Each row has a name. Each piece below is followed by the name of the row it came from, unless a question asks for something else. Each question is about the rows just above it. Places in a row count from 0.

[102 103 121 149 202 111 161 146 150 133 132 167 113 110 115 129 100]  Z941
[102 103 121 149 202 111 161 146 150 133 132 167 113 110 115 129 129]  Z456
[102 103 120 149 202 111 161 146 150 133 132 167 113 110 115 129 129]  Z57
[118  52  79  89 159 165 165  81 129 154 128  99 135 179 112 124 180]  Z70
tags:
[79] -> Z724
[159] -> Z377
[120] -> Z509
[121] -> Z4
Join Z70 by its entry at place 2: : Z724
find: [102 103 120 149 202 111 161 146 150 133 132 167 113 110 115 129 129] : Z57
[ 81 165 165 159  89  79  52] is which row, read backwards? : Z70
find: [118  52  79  89 159 165 165  81 129 154 128  99 135 179 112 124 180] : Z70
find: [165  81 129 154 128  99] : Z70
Go on from [179 112] to the end of its row. : [124 180]

[115 105 106  46 121 116 138  92  90 121 166  64] = Z393
[122  94  47 128 166  91 113 170  92 101 169  53] = Z362
[159 108  46 121 116 105 176  79 181 164 146  97] = Z84
Which row holds this, read backwards? [116 121  46 106 105] : Z393
The row with [116 105] is : Z84
tags:
[166] -> Z772
[169] -> Z125
[101] -> Z228
Look up the entry of Z362 at place 10 in the table: : Z125
Which row holds this, read backwards? [ 91 166 128  47  94] : Z362
find: [ 94  47 128 166] : Z362
Which row holds this, read backwards? [ 64 166 121  90  92 138 116 121  46 106] : Z393
Where do [159 108  46 121 116 105 176  79 181 164 146  97] appear? : Z84

[124 133  90 155 114 106 205 149 182 151] -> Z968
[125 180  95 107  90  92 137 197 153 122] -> Z95
[106 117 154 116 123 150 100 123 112 120] -> Z576
[101 110 121 108 182 102 152 175 161 153] -> Z741
[137 118 115 150 114 135 141 160 126 115] -> Z930
[123 126 103 135 152 102 154 123 151 143] -> Z822
[ 99 161 122 121  56 137 144 148 103 117] -> Z750
[116 150 114 135 141 160 126  49  59 122] -> Z366
[133 136 118 154 173 136 144 148 148 133] -> Z656
[134 159 120 113 119 125 109 147 128 106] -> Z575
[130 124 132  90 155 114 106  66 129 144] -> Z409
key -> tag
[160] -> Z6
[127] -> Z107
[126] -> Z499
[204] -> Z428
[125] -> Z722
[205] -> Z507
The tag of Z366, keyed by place 6: : Z499
[125 180] is in which row? : Z95
find: [134 159 120 113 119 125 109 147 128 106] : Z575
The rest of the row after [136 144 148]: : [148 133]
Which row holds [115 150 114 135 141 160 126]? : Z930
Which row holds [106 114 155  90 132 124] read backwards? : Z409
find: [106 117 154 116 123 150 100 123 112 120] : Z576

[132 129 119 128 133 120 138 122 134 126 155 122 123 137 113 139 130 120
 131 129 122 103 127 129 118 150 132 130 135 130 135 131 138 119 128 128
 121 108 134 114 143 108 167 151 156 150  98 137 161  80 205] = Z501
[132 129 119 128 133 120 138 122 134 126 155 122 123 137 113 139 130 120
 131 129 122 103 127 129 118 150 132 130 135 130 135 131 138 119 128 128
 121 108 134 112 121 121 131 126 120 143 114 150 129 130 116] = Z283
[103 160 168 192 115 132 163 139 156 191 146 113  95 107 125 153 185 142
 134 159 134 142  89 169 123  35 107 138 139 214 122 175 197 167 172 186
 140 148  81 150 132 153 134 112 111 137 134 139  69 127  98] = Z451
[103 160 168 192 115 132 163 139 156 191 146 113  95 107 125 153 185 142
 134 159 134 142  89 169 123  35 107 138 139 214 122 175 197 167 172 186
 140 148  81 150 132 153 134 127 126 125 137 128 129 128 128] = Z61
tags:
[80] -> Z358
[121] -> Z579
[81] -> Z327
[122] -> Z300
[130] -> Z608
[131] -> Z717
[128] -> Z308
[127] -> Z7
The tag of Z283, keyed by place 49: : Z608
find: [132 129 119 128 133 120 138 122 134 126 155 122 123 137 113 139 130 120
 131 129 122 103 127 129 118 150 132 130 135 130 135 131 138 119 128 128
 121 108 134 112 121 121 131 126 120 143 114 150 129 130 116] : Z283
find: [103 160 168 192 115 132 163 139 156 191 146 113  95 107 125 153 185 142
 134 159 134 142  89 169 123  35 107 138 139 214 122 175 197 167 172 186
 140 148  81 150 132 153 134 127 126 125 137 128 129 128 128] : Z61
Which row holds [103 160 168 192 115 132 163 139 156 191 146 113  95 107 125 153 185 142
 134 159 134 142  89 169 123  35 107 138 139 214 122 175 197 167 172 186
 140 148  81 150 132 153 134 112 111 137 134 139  69 127  98]? : Z451

[ 53 115  60 144 172 129 197  64] : Z80
[193  41  77  88 107 180 199 108] : Z339
[194  41  77  88 108 153 123 188] : Z178
Go on from [194  41  77  88] to the end of its row. : [108 153 123 188]
After [193  41  77  88], its row goes on with : [107 180 199 108]
Which row holds [172 129 197]? : Z80

[194 155  96 169 124]  Z800
[109 121 239 103 161]  Z977
[110 121 239 103 155]  Z687
[110 121 239 103 154]  Z91
After [109 121 239 103], its row goes on with : [161]
Go on from [155  96] to the end of its row. : [169 124]

